In the rows, zero is written as 128.
One hidden turn or mirror swaps the rows below in pairs. Which row is each named row swapped with?
The rows were stretched afterwards, more along some directions than others.
sinen: [137 102 136 139 164 143 156 148  89 140 141 153 112 115 108 109 114 141
 139 129 146]
dig: [120 129 139 115 132 150 133 159 108  67 106 176 108 134 133 133 135 136
 154 114 176]
Rikat: [ 92 114 142 115 115 129 139 159  82  95 149 143 114 104 109 110 115 112
 160 105 117]
Rizud: [119 116 142 107 101 127  95 168 106  60 118 145 126 123 137 142 131 132
 152 109 134]
ruvaf: [106 100 130 140 125 120 150 137  74 147 155 132 102 131 100 101 112 137
 161 130 129]
Bipi: [102 123 120 153 167 158 162 158  76 135 128 157 101 140 105 126  96 132
 137 127 142]
bofa: [103 109 118 120 115 133 120 175  96  75 122 145 102 153 136 135 134 143
 139  96 174]
Leze: [125  91 151 119 143 141 144 137  96 129 111 142 107 129 139 109 126 152
 149 127 168]
Vum: [128 134 123 113 117 127 114 172 103 100 145 143 125 140 137 140 140 141
 115 117 126]
fomal: [121 146 146 119 130 118  96 145 100  72 128 168 135 115  89 152  98 125
 154 106 102]
didi: [100 111 109 112 107 131 141 186  77  64 128 158 126 121  96 145 132 116
 161 100 146]
kov: [128 145 127 110 127 125  97 185 102  74 132 175 125 130 109 154 134 137
 131 119 106]
tafu: [118 133 150 129 134 115 122 136 100  76 119 191 105 149  85 138 110 131
 160 105 129]
vadi: [110 108 137 112 116 123 103 191  83  85 165 135 130 132 120 136 145 120
 138 111 124]
dasad: [ 99 118 139 109 137 123 134 125 111 137 112 175 128 105 111  98 129 132
 139 125 144]
lezot: [125 105 148 122 144 129 140 134  91 122 132 144 118 101 110 103 114 125
 161 117 149]
filu: [120 109 150 129 147  98 116 132  94 110 134 177 119 119  93 129 109 133
 149 118 134]
duk: [143 152 145 111 143 152 136 131 126  78 104 198 100 146 117 141 127 128
 121 124 140]
tiv: [102 123 111 146 132 107 116 157  78 128 147 139 145 118 102 126 119 139
 142 120 104]
Kotem: [106 125 164 113 130 116  98 172 100  75 127 182 120 131 111 137 121 115
 145 107 120]
rop: [112 111 130 128 116 117 126 152  76 126 160 111 132  99  95 113 113 130
 152 115  91]
mazot: [124 164 135 114 147 146 109 155  92  78 127 186 127 147 114 130 111 124
 136 143 127]
famuk: [109 138 102 135 143 139 141 161 109 130 122 170 120 142 111 134 125 147
 123 128 130]
muso: [133 105 147 116 130 128 144 131 151 116 114 150 111 131 124 128 150 142
 125 120 144]
fak: [125 104 121 146 154 137 111 166  72  89 141 139 127 129 123 116  81 129
 157 125 157]
Vosiv: [114 138 112 115 120 122 128 125 116 102 125 154 122 114 116 110 158 135
 137 127 131]
Kupob: [143 141 109 109 145 155 136 160 112  91 114 163 132 133 108 136  93 162
 129 125 129]
fiki: [113  98 134 120 123 139 145 161 123 102 112 149 112 126 146 121 155 138
 139 113 182]
Piro: [121  89 128 122 123 125 122 170  92 105 154 147 131 126 118 118 147 143
 140 125 158]
dafuv: [ 97 118 127 119 115 144 153 133 104 132 119 146 125 131 147 102 162 133
 140 115 171]
daf: [112 139 123 131 139 120 102 139  54 101 131 170 129 117  92 124  98 131
 159 127  98]
lusis: [120 115 116 125 108 115 134 172 109 117 138 128 130 107  86 134 125 138
 134 101  78]
mizev: [106 139 117 132 140 137 162 128  91 114 103 180  98 165 105 128 134 145
 108 119 128]
meveg: [109 135 110 102 134 155 135 177  83  87 127 161 107 152 107 124  93 133
 115 110 130]
fuz: [111 118 120 132 114 131 126 157  77  88 144 139 130 114  81 131 132 138
 156 123 110]
fiven: [111 125  98 136 128 125 152 146 103 149 145 149 123 133 108 117 149 154
 128 130 132]
Papo: [114 126 146 131 135 121 111 151 116 106 121 154 134 107 119 149 111 120
 158 108 144]
fadi: [118 100 126 148 164 118 132 161  80 123 166 154 107 122  85 122 103 137
 145 136 137]
seb: [114 130 111 132 145 147 158 162  82 111 132 159 111 158 119 139 131 137
 109 122 138]
lora: [111 124 100 117 117 131 134 169  87  90 133 150 116 146  94 142  93 126
 134 101 110]
boran: [125 156 117 113 133 140 126 145  97  85 119 188 107 143  83 144 102 128
 130 113 104]
Bavug: [104 124 136 117 118 128 133 152  66  97 133 163  93 139  97 116 113 120
 140 116 103]
beb: [101 138 148 123 129 130 120 144  97  81 129 188  89 146 106 127 141 108
 144 124 131]
fiz: [104  95 121 135 127 102 138 160  93 143 162 142 124 111  97 121 120 137
 118 136 110]
gutov: [137 102 151 110 138 130 139 133 128 117 110 161 127 110 133 126 150 148
 137 135 151]
Roke: [113 130 115 125 133 102 127 138 116 121 159 162 136 108  80 139 101 138
 131 122  94]
zala: [128 148 142 126 144 130  91 150  89  98 157 124 145 139 113 135 109 127
 165 130 127]
lekar: [124 130 107 106 120 102 115 150 120 131 151 139 157 120 104 141 131 131
 151 131 121]
Dok: [102 103 128 136 125 108 136 158  95 117 140 155 125 101 123 127 168 131
 133 124 155]
Dabo: [116 119 143 127 131 117 126 151 100  98 109 187 132  89 107 128 144 143
 143 117 126]
rotip: [111 139 151 134 156 148 134 148  79  97  99 213  99 139  99 120 124 119
 142 112 131]
nasiz: [111 104 142 117 128 113 125 132 109 122 119 151 133 102 115 116 111 120
 170 115 140]
bem: [ 87 136 113 136 130 122 135 133  90 139 110 167 116 116 104 104 133 143
 149 130 117]
gifi: [128 117 139 107 110 121 100 148  81  55 131 145 117 133 125 130 125 127
 147 108 134]
Sekez: [117 134 129 126 146 113 119 148 100 103 143 171 141 100  91 139 118 129
 130 148 107]
totaz: [120 135 128 115 111 139  83 153 105  71 116 171 120 150 130 130 120 121
 152 121 123]
Zevu: [103 139 103 128 145 161 113 179  59  72 134 162 110 135 115 135 101 132
 160 115 157]
zuf: [157 105 136 117 149 138 137 141 122 118 135 146 106 136 129 124 112 146
 113 141 158]

lora swaps with nasiz
lekar swaps with didi
ruvaf swaps with tafu
Vum swaps with Dabo
totaz swaps with fak
rop swaps with fomal

